In the data rows, 50 means zero.
Here is a table of points, one per row:
c(60, 40, 74, 24, 51, 62, 49, 54, 49, 62, 63, 47, 30, 54, 58, 45, 26, 50, 60, 57, 52, 53, 46, 56,
  55, 61, 59, 49, 39, 56, 39, 43, 44, 35, 54, 42, 54, 59, 48, 39, 46, 45, 43)
c(63, 46, 58, 72, 37, 54, 43, 49, 52, 65, 31, 44, 54, 33, 54, 48, 54, 50, 70, 50, 67, 63, 52, 51,
  52, 14, 56, 76, 45, 74, 77, 56, 51, 42, 48, 65, 67, 71, 43, 50, 27, 48, 42)
c(66, 47, 52, 60, 51, 49, 83, 49, 51, 51, 53, 49, 38, 55, 40, 46, 46, 59, 50, 60, 47, 54, 40, 51,
  54, 52, 38, 54, 58, 52, 65, 53, 34, 58, 55, 34, 62, 32, 32, 46, 61, 46, 53)
c(50, 29, 44, 54, 48, 48, 42, 39, 48, 63, 15, 69, 51, 40, 67, 52, 63, 47, 64, 41, 52, 47, 34, 42,
  48, 55, 50, 30, 67, 38, 42, 54, 52, 52, 66, 55, 52, 54, 56, 46, 59, 52, 53)
c(16, 47, 40, 55, 65, 44, 37, 44, 52, 57, 54, 43, 46, 57, 40, 44, 39, 61, 52, 56, 42, 53, 43, 54,
  56, 58, 37, 59, 54, 55, 73, 54, 47, 56, 53, 51, 52, 65, 39, 45, 63, 44, 58)
c(47, 55, 58, 58, 40, 65, 44, 66, 40, 38, 66, 47, 58, 62, 68, 59, 49, 44, 28, 38, 63, 87, 45, 32,
  41, 58, 44, 55, 43, 45, 50, 46, 53, 66, 85, 55, 40, 56, 58, 46, 42, 59, 43)
c(60, 30, 66, 46, 56, 57, 50, 62, 48, 60, 58, 43, 48, 56, 37, 44, 77, 49, 55, 55, 46, 51, 62, 54,
  56, 58, 53, 61, 58, 58, 34, 44, 60, 40, 55, 46, 44, 46, 45, 35, 46, 44, 44)
c(51, 73, 42, 68, 49, 48, 41, 42, 43, 56, 62, 59, 58, 32, 47, 56, 54, 44, 60, 49, 50, 42, 33, 46,
  44, 54, 56, 43, 41, 44, 46, 73, 50, 51, 59, 56, 59, 41, 55, 47, 61, 56, 58)
c(60, 80, 61, 40, 58, 56, 44, 57, 56, 59, 53, 39, 50, 52, 51, 47, 68, 55, 55, 53, 53, 52, 55, 53,
  53, 59, 58, 63, 57, 58, 37, 67, 68, 39, 53, 19, 50, 57, 44, 49, 47, 47, 47)
c(50, 35, 60, 45, 55, 59, 46, 57, 49, 61, 61, 45, 44, 54, 41, 48, 72, 54, 53, 54, 57, 49, 53, 59,
  52, 63, 66, 52, 45, 51, 91, 45, 69, 31, 56, 44, 31, 51, 46, 49, 46, 48, 47)
c(62, 43, 20, 40, 56, 60, 46, 69, 50, 67, 63, 48, 41, 59, 44, 48, 36, 51, 55, 54, 57, 45, 49, 48,
  52, 0, 52, 49, 40, 58, 40, 40, 61, 45, 51, 30, 32, 51, 47, 41, 56, 48, 40)
c(19, 47, 47, 39, 55, 45, 35, 54, 61, 50, 52, 45, 41, 59, 62, 43, 44, 51, 56, 55, 45, 55, 58, 50,
  57, 51, 39, 39, 52, 61, 75, 63, 52, 53, 50, 50, 63, 29, 40, 58, 60, 43, 46)
c(47, 59, 58, 37, 52, 24, 50, 67, 36, 41, 40, 55, 50, 24, 51, 49, 52, 41, 42, 44, 59, 39, 47, 44,
  51, 54, 44, 67, 46, 46, 50, 53, 37, 55, 41, 55, 36, 53, 66, 42, 46, 49, 39)
c(46, 25, 45, 54, 41, 45, 45, 45, 49, 51, 67, 60, 66, 34, 64, 57, 61, 35, 63, 45, 47, 36, 57, 49,
  43, 52, 55, 49, 44, 47, 45, 43, 44, 54, 62, 43, 63, 46, 56, 52, 62, 57, 65)
c(74, 47, 44, 44, 49, 39, 26, 44, 65, 46, 51, 50, 54, 56, 47, 50, 42, 72, 44, 51, 40, 53, 67, 55,
  50, 51, 39, 51, 64, 49, 63, 58, 53, 60, 51, 56, 55, 54, 35, 49, 61, 50, 59)
c(46, 50, 55, 65, 44, 67, 44, 57, 58, 27, 82, 53, 52, 62, 58, 53, 50, 43, 39, 34, 60, 31, 42, 50,
  47, 52, 49, 55, 58, 48, 47, 59, 50, 54, 23, 63, 42, 57, 55, 38, 36, 53, 46)
c(52, 73, 42, 54, 43, 49, 42, 46, 37, 55, 64, 57, 47, 30, 56, 52, 57, 50, 61, 50, 48, 43, 50, 46,
  48, 51, 55, 34, 44, 46, 48, 48, 39, 48, 58, 78, 58, 42, 56, 57, 60, 52, 54)
c(53, 33, 40, 55, 54, 49, 45, 47, 42, 63, 33, 16, 52, 42, 61, 55, 72, 48, 26, 43, 34, 47, 38, 43,
  45, 51, 58, 37, 49, 50, 42, 57, 35, 48, 26, 59, 52, 37, 55, 60, 54, 55, 57)
c(50, 55, 60, 53, 45, 34, 52, 53, 51, 43, 36, 60, 50, 70, 51, 56, 54, 34, 42, 37, 61, 40, 33, 48,
  44, 53, 49, 52, 30, 44, 50, 33, 50, 57, 38, 44, 42, 50, 20, 59, 45, 56, 48)
c(77, 49, 50, 39, 55, 45, 30, 43, 49, 48, 55, 49, 52, 58, 43, 41, 44, 38, 48, 56, 45, 56, 46, 64,
  59, 49, 33, 49, 56, 52, 67, 52, 43, 58, 53, 50, 57, 44, 39, 62, 62, 41, 58)
c(37, 62, 52, 43, 62, 45, 78, 46, 50, 51, 49, 64, 62, 52, 65, 63, 36, 50, 52, 38, 37, 72, 42, 85,
  37, 41, 67, 56, 72, 74, 41, 50, 53, 47, 55, 68, 27, 33, 54, 50, 66, 63, 59)
c(38, 62, 36, 54, 33, 44, 90, 44, 48, 60, 58, 51, 64, 69, 62, 51, 59, 48, 61, 42, 51, 37, 49, 35,
  49, 53, 57, 55, 53, 37, 41, 58, 45, 44, 58, 66, 59, 54, 45, 59, 54, 51, 53)
c(46, 62, 61, 54, 49, 78, 51, 60, 46, 41, 38, 63, 58, 23, 58, 50, 50, 49, 45, 37, 36, 41, 46, 45,
  50, 55, 42, 51, 39, 47, 52, 37, 61, 59, 34, 44, 46, 52, 59, 48, 51, 50, 38)
c(47, 57, 66, 51, 37, 24, 46, 62, 35, 40, 34, 58, 51, 73, 54, 53, 55, 60, 46, 42, 55, 39, 48, 53,
  47, 50, 49, 50, 32, 51, 50, 37, 44, 54, 39, 39, 45, 48, 72, 40, 46, 53, 45)
c(44, 64, 54, 39, 74, 48, 44, 44, 52, 57, 50, 54, 55, 58, 44, 56, 31, 49, 58, 43, 26, 30, 47, 36,
  44, 38, 57, 42, 68, 31, 53, 33, 43, 50, 70, 46, 42, 23, 59, 50, 14, 56, 66)
c(59, 46, 41, 54, 60, 83, 73, 38, 48, 50, 48, 50, 47, 51, 54, 46, 43, 62, 51, 47, 63, 51, 76, 54,
  54, 55, 35, 57, 66, 52, 63, 62, 48, 60, 46, 40, 53, 49, 68, 69, 55, 46, 58)
c(44, 58, 60, 39, 38, 78, 49, 55, 53, 47, 30, 59, 52, 69, 34, 57, 57, 40, 44, 36, 51, 41, 48, 46,
  43, 52, 46, 45, 42, 50, 50, 51, 42, 62, 37, 62, 45, 59, 60, 37, 48, 57, 48)
c(66, 46, 47, 46, 62, 44, 81, 43, 43, 49, 56, 46, 54, 55, 53, 45, 46, 62, 51, 58, 36, 55, 60, 51,
  55, 52, 37, 29, 44, 54, 62, 54, 54, 57, 48, 57, 56, 58, 30, 50, 49, 45, 53)
c(62, 47, 50, 47, 51, 35, 75, 52, 74, 49, 54, 43, 55, 52, 33, 43, 44, 53, 51, 58, 56, 54, 41, 52,
  57, 52, 39, 33, 59, 57, 63, 48, 65, 54, 52, 55, 60, 52, 81, 62, 56, 43, 50)
c(48, 42, 46, 56, 37, 49, 45, 42, 35, 67, 36, 21, 62, 38, 52, 57, 17, 43, 28, 44, 47, 45, 44, 44,
  43, 57, 64, 38, 54, 44, 48, 42, 43, 44, 29, 41, 64, 44, 58, 51, 64, 57, 59)
c(63, 42, 15, 40, 55, 62, 46, 61, 49, 10, 22, 41, 42, 56, 36, 45, 35, 48, 67, 53, 48, 52, 48, 54,
  55, 69, 64, 57, 39, 62, 41, 42, 55, 30, 63, 45, 46, 46, 45, 44, 44, 45, 45)
c(48, 26, 47, 55, 49, 47, 44, 49, 47, 50, 67, 66, 58, 34, 48, 60, 61, 60, 61, 47, 43, 44, 36, 41,
  40, 53, 60, 45, 53, 48, 44, 52, 28, 52, 56, 49, 56, 57, 56, 66, 57, 60, 50)
c(28, 43, 51, 50, 66, 44, 38, 46, 46, 52, 53, 43, 47, 58, 36, 43, 45, 60, 56, 56, 56, 54, 51, 54,
  57, 52, 27, 49, 56, 65, 19, 43, 59, 65, 49, 57, 68, 44, 40, 61, 58, 43, 58)
c(60, 79, 55, 54, 62, 57, 44, 53, 75, 64, 54, 38, 39, 49, 52, 43, 68, 57, 53, 54, 62, 54, 61, 57,
  57, 62, 55, 59, 45, 55, 37, 32, 51, 37, 54, 50, 40, 57, 45, 51, 49, 43, 49)
c(34, 45, 61, 65, 50, 56, 52, 51, 50, 29, 40, 46, 50, 40, 46, 40, 58, 47, 32, 60, 61, 60, 63, 67,
  60, 19, 56, 39, 37, 32, 42, 60, 39, 33, 60, 39, 62, 63, 46, 45, 44, 40, 47)
c(45, 56, 55, 55, 44, 65, 46, 54, 48, 41, 35, 61, 60, 63, 68, 59, 52, 41, 40, 99, 56, 39, 48, 42,
  41, 54, 52, 62, 53, 44, 47, 46, 55, 59, 34, 61, 39, 55, 58, 50, 44, 59, 45)
c(49, 67, 41, 70, 37, 41, 36, 43, 36, 54, 57, 60, 55, 75, 54, 53, 56, 43, 60, 42, 38, 47, 58, 44,
  47, 50, 60, 44, 67, 43, 43, 56, 41, 43, 53, 58, 56, 61, 56, 65, 58, 53, 47)
c(35, 46, 41, 46, 10, 43, 46, 36, 54, 56, 58, 44, 42, 27, 37, 41, 43, 55, 56, 60, 35, 61, 50, 60,
  59, 57, 29, 39, 52, 61, 36, 56, 47, 61, 52, 31, 19, 40, 43, 59, 21, 41, 60)
c(62, 42, 43, 60, 61, 30, 72, 43, 62, 51, 52, 45, 31, 53, 54, 47, 41, 51, 49, 53, 41, 52, 63, 52,
  53, 54, 38, 61, 46, 52, 58, 68, 62, 59, 51, 54, 52, 59, 77, 55, 53, 47, 59)
c(44, 57, 30, 21, 63, 40, 48, 16, 47, 37, 64, 62, 47, 53, 44, 56, 68, 44, 38, 44, 49, 78, 43, 39,
  44, 47, 55, 60, 48, 38, 51, 24, 56, 52, 28, 35, 57, 32, 62, 24, 42, 56, 36)
c(35, 43, 61, 49, 38, 56, 51, 53, 58, 30, 40, 46, 38, 35, 38, 44, 56, 58, 28, 55, 53, 55, 53, 60,
  56, 19, 58, 58, 41, 26, 40, 59, 59, 35, 61, 56, 65, 67, 42, 60, 48, 44, 49)
c(59, 34, 64, 52, 60, 53, 44, 51, 61, 65, 57, 54, 51, 53, 40, 46, 22, 54, 54, 51, 65, 56, 67, 47,
  54, 64, 61, 59, 41, 47, 35, 60, 60, 35, 48, 56, 38, 45, 42, 45, 44, 46, 34)
c(47, 61, 57, 48, 49, 33, 56, 64, 46, 37, 41, 58, 47, 24, 50, 60, 51, 39, 41, 43, 60, 40, 57, 39,
  40, 55, 52, 39, 54, 49, 52, 39, 51, 60, 38, 45, 43, 56, 19, 37, 46, 60, 42)
There is one direction along which these points spread out most. Take the direction at right angles to it along which they spread out most. Then take the direction at right angles to both along which they spread out most. Go by this last direction. For each point below, how far along it does it lie, from 0 to 99? 50 is the average, and the first point above lies past it. One standard deviation of the points above along it is 16.
c(50, 35, 60, 45, 55, 59, 46, 57, 49, 61, 61, 45, 44, 54, 41, 48, 72, 54, 53, 54, 57, 49, 53, 59,
  52, 63, 66, 52, 45, 51, 91, 45, 69, 31, 56, 44, 31, 51, 46, 49, 46, 48, 47) 53
c(44, 64, 54, 39, 74, 48, 44, 44, 52, 57, 50, 54, 55, 58, 44, 56, 31, 49, 58, 43, 26, 30, 47, 36,
  44, 38, 57, 42, 68, 31, 53, 33, 43, 50, 70, 46, 42, 23, 59, 50, 14, 56, 66) 86
c(47, 55, 58, 58, 40, 65, 44, 66, 40, 38, 66, 47, 58, 62, 68, 59, 49, 44, 28, 38, 63, 87, 45, 32,
  41, 58, 44, 55, 43, 45, 50, 46, 53, 66, 85, 55, 40, 56, 58, 46, 42, 59, 43) 52
c(44, 57, 30, 21, 63, 40, 48, 16, 47, 37, 64, 62, 47, 53, 44, 56, 68, 44, 38, 44, 49, 78, 43, 39,
  44, 47, 55, 60, 48, 38, 51, 24, 56, 52, 28, 35, 57, 32, 62, 24, 42, 56, 36) 93
c(53, 33, 40, 55, 54, 49, 45, 47, 42, 63, 33, 16, 52, 42, 61, 55, 72, 48, 26, 43, 34, 47, 38, 43,
  45, 51, 58, 37, 49, 50, 42, 57, 35, 48, 26, 59, 52, 37, 55, 60, 54, 55, 57) 39
c(47, 61, 57, 48, 49, 33, 56, 64, 46, 37, 41, 58, 47, 24, 50, 60, 51, 39, 41, 43, 60, 40, 57, 39,
  40, 55, 52, 39, 54, 49, 52, 39, 51, 60, 38, 45, 43, 56, 19, 37, 46, 60, 42) 55
c(60, 80, 61, 40, 58, 56, 44, 57, 56, 59, 53, 39, 50, 52, 51, 47, 68, 55, 55, 53, 53, 52, 55, 53,
  53, 59, 58, 63, 57, 58, 37, 67, 68, 39, 53, 19, 50, 57, 44, 49, 47, 47, 47) 56
c(46, 62, 61, 54, 49, 78, 51, 60, 46, 41, 38, 63, 58, 23, 58, 50, 50, 49, 45, 37, 36, 41, 46, 45,
  50, 55, 42, 51, 39, 47, 52, 37, 61, 59, 34, 44, 46, 52, 59, 48, 51, 50, 38) 50
c(46, 25, 45, 54, 41, 45, 45, 45, 49, 51, 67, 60, 66, 34, 64, 57, 61, 35, 63, 45, 47, 36, 57, 49,
  43, 52, 55, 49, 44, 47, 45, 43, 44, 54, 62, 43, 63, 46, 56, 52, 62, 57, 65) 40
c(49, 67, 41, 70, 37, 41, 36, 43, 36, 54, 57, 60, 55, 75, 54, 53, 56, 43, 60, 42, 38, 47, 58, 44,
  47, 50, 60, 44, 67, 43, 43, 56, 41, 43, 53, 58, 56, 61, 56, 65, 58, 53, 47) 42
c(77, 49, 50, 39, 55, 45, 30, 43, 49, 48, 55, 49, 52, 58, 43, 41, 44, 38, 48, 56, 45, 56, 46, 64,
  59, 49, 33, 49, 56, 52, 67, 52, 43, 58, 53, 50, 57, 44, 39, 62, 62, 41, 58) 55
c(62, 42, 43, 60, 61, 30, 72, 43, 62, 51, 52, 45, 31, 53, 54, 47, 41, 51, 49, 53, 41, 52, 63, 52,
  53, 54, 38, 61, 46, 52, 58, 68, 62, 59, 51, 54, 52, 59, 77, 55, 53, 47, 59) 46
c(47, 57, 66, 51, 37, 24, 46, 62, 35, 40, 34, 58, 51, 73, 54, 53, 55, 60, 46, 42, 55, 39, 48, 53,
  47, 50, 49, 50, 32, 51, 50, 37, 44, 54, 39, 39, 45, 48, 72, 40, 46, 53, 45) 61
c(35, 46, 41, 46, 10, 43, 46, 36, 54, 56, 58, 44, 42, 27, 37, 41, 43, 55, 56, 60, 35, 61, 50, 60,
  59, 57, 29, 39, 52, 61, 36, 56, 47, 61, 52, 31, 19, 40, 43, 59, 21, 41, 60) 58
c(59, 34, 64, 52, 60, 53, 44, 51, 61, 65, 57, 54, 51, 53, 40, 46, 22, 54, 54, 51, 65, 56, 67, 47,
  54, 64, 61, 59, 41, 47, 35, 60, 60, 35, 48, 56, 38, 45, 42, 45, 44, 46, 34) 55
